Each row has a name. Each piece below is followed by the name of the row it came from, unless a question asks for something else. Each question is about the rows just above it.

moro: [-5.84  4.73  6.30 -3.98 -2.36  1.45 -2.34]
loko: [-5.84 -2.90  4.37 -2.97 -2.36  1.45 -2.34]
Vudim: [-2.60  2.14 -2.97 -2.90  5.63  4.47 -5.25]
som: [ 3.45  4.37 -2.90 -2.97  5.38  4.33 -5.69]
pamog: [ 3.46  4.43 -2.43 -0.82  4.65  6.15 -5.16]
Nedul: [ 3.45  4.37 -2.90 -2.97  0.00  5.87 -3.36]
Which row holds this, read backwards? [ 1.45 -2.36 -2.97  4.37 -2.90]  loko
Which row holds [ 5.87  0.00 -2.97 -2.90  4.37] read backwards?  Nedul
find: [ 3.45  4.37 -2.90 -2.97  0.00  5.87 -3.36]  Nedul
pamog without one entry, shuffled: [-0.82 -5.16  6.15 -2.43  4.65  3.46]. Gone:  [4.43]
find: [ 3.45  4.37 -2.90 -2.97  5.38  4.33 -5.69]  som

timi: [ 4.44  2.84  3.15  0.82  5.55 -0.63 -7.67]
Sufov: [4.46 4.44 2.85 3.15 0.82 5.80 4.73]
Zod: [ 6.66  0.49 -0.78  4.13  6.02  2.35  3.24]
nuv: [-2.54  2.46 -2.18  1.21  3.24 -7.23  5.67]
Bona: [ 6.12  0.55 -1.26  4.12  6.61 -1.27  3.65]
Popid: [-3.48 -4.44 -2.74 -2.53  1.36 -5.95 -5.51]
Nub: [-0.52  8.14  6.07  1.00  0.80  2.87  0.81]
Which row holds [0.82 3.15 2.85 4.44] read backwards?  Sufov
Which row holds this, read backwards? [-1.27  6.61  4.12]  Bona
Shuffled Bona with one entry gone: [-1.27  4.12  6.12  0.55  6.61  3.65], missing  [-1.26]
Among the named rows, does one hold [4.44 2.85 3.15 0.82 5.80] next to each other, in this order?  yes

Rif: [-3.44 -0.20  2.57  0.11 -2.15 -1.82  0.38  0.13  6.21 -1.70 -2.86 -4.43
 -0.70  5.32  2.36]
nomi: [-4.54  1.31  2.13 -3.49 -1.91 -4.51  1.66  0.06 -1.18  2.78 -3.19  6.15
  3.53 -1.19 -0.75]
Pizi: [-1.37  2.96 -3.48  0.99  0.05 -3.07 -5.72  3.66  1.88 -0.57  2.41 -0.93
 -3.40 -5.81 -1.44]
gakug: [-7.11  4.15  2.19 -2.41  0.98 -6.11 -0.22  2.48  2.28 -1.16 -1.09  0.81
 -3.23 -0.78  1.02]
Lale: [-4.82  3.81  6.54  0.70 -2.66 -0.90 -2.09 -1.62  0.48  0.36 -2.51  2.27
 -0.95  3.81 -2.71]
Bal: [-1.48  0.81  2.36 -3.95  3.19  0.04  5.19 -0.50 -5.23  2.44 -0.57  5.54
  1.47 -0.99  0.07]
tosi: [ 2.65 -3.50  0.85  1.55 -3.07  0.57 -1.64 -1.43  2.88  2.81 -2.94  2.61
  6.61  2.49 -0.02]
Vumi: [-1.72  0.95  2.36 -4.23  3.45  0.27  5.12  0.10 -6.07  1.34 -0.81  5.88
  1.19 -0.87 -0.14]
Among the named rows, does one hold [ 1.35 -0.81] next to each other, in this order?  no
[-1.19  3.53] is which row, read backwards?  nomi
Which entry of nomi is missing from [-1.91  1.31  2.13 -0.75  0.06 -4.51  1.66  3.53  2.78 -3.19  6.15 -1.18
 -3.49 -4.54]?  [-1.19]

Kalu: [-1.47  1.82  0.16  3.74 -0.98]
rovod: [ 3.88 -1.38 -1.01 -0.15 -0.59]
kasa: [-2.44 -0.65 -1.82  4.46 -2.19]
rol: [ 0.47 -6.51 -1.10  0.46  4.45]
kure: [-0.50  0.17  0.18 -0.57  1.66]
segug: [-0.50 -2.76  0.18 -1.88  6.81]
reg: [ 2.03 -2.43 -3.74 -0.12  0.40]
Dimuk: [ 1.33 -5.48 -2.32  0.98  5.34]
Mesil: [ 4.58 -1.82 -0.65 -6.22 -1.27]
nuvur: [-0.96  1.41 -0.50  1.66  0.46]
Nal: [-0.96  1.41  1.42 -1.88  6.81]
pev: [ 2.00 -0.77 -5.64 -5.29 -0.41]
Is [0.17 0.18] printed in one of the named rows, side by side and in this order?  yes
find: [ 4.58 -1.82 -0.65 -6.22 -1.27]  Mesil
Shuffled kure with one entry gone: [ 1.66  0.17 -0.57 -0.50], missing  [0.18]
find: [-0.50 -2.76  0.18 -1.88  6.81]  segug
Is [-0.50  0.17  0.18 -0.57  1.66] printed in one of the named rows, side by side and in this order?  yes
Which entry of rol is missing from [ 4.45 -1.10  0.46 -6.51]?  [0.47]
Which row holds this, read backwards? [ 1.66 -0.57  0.18]  kure

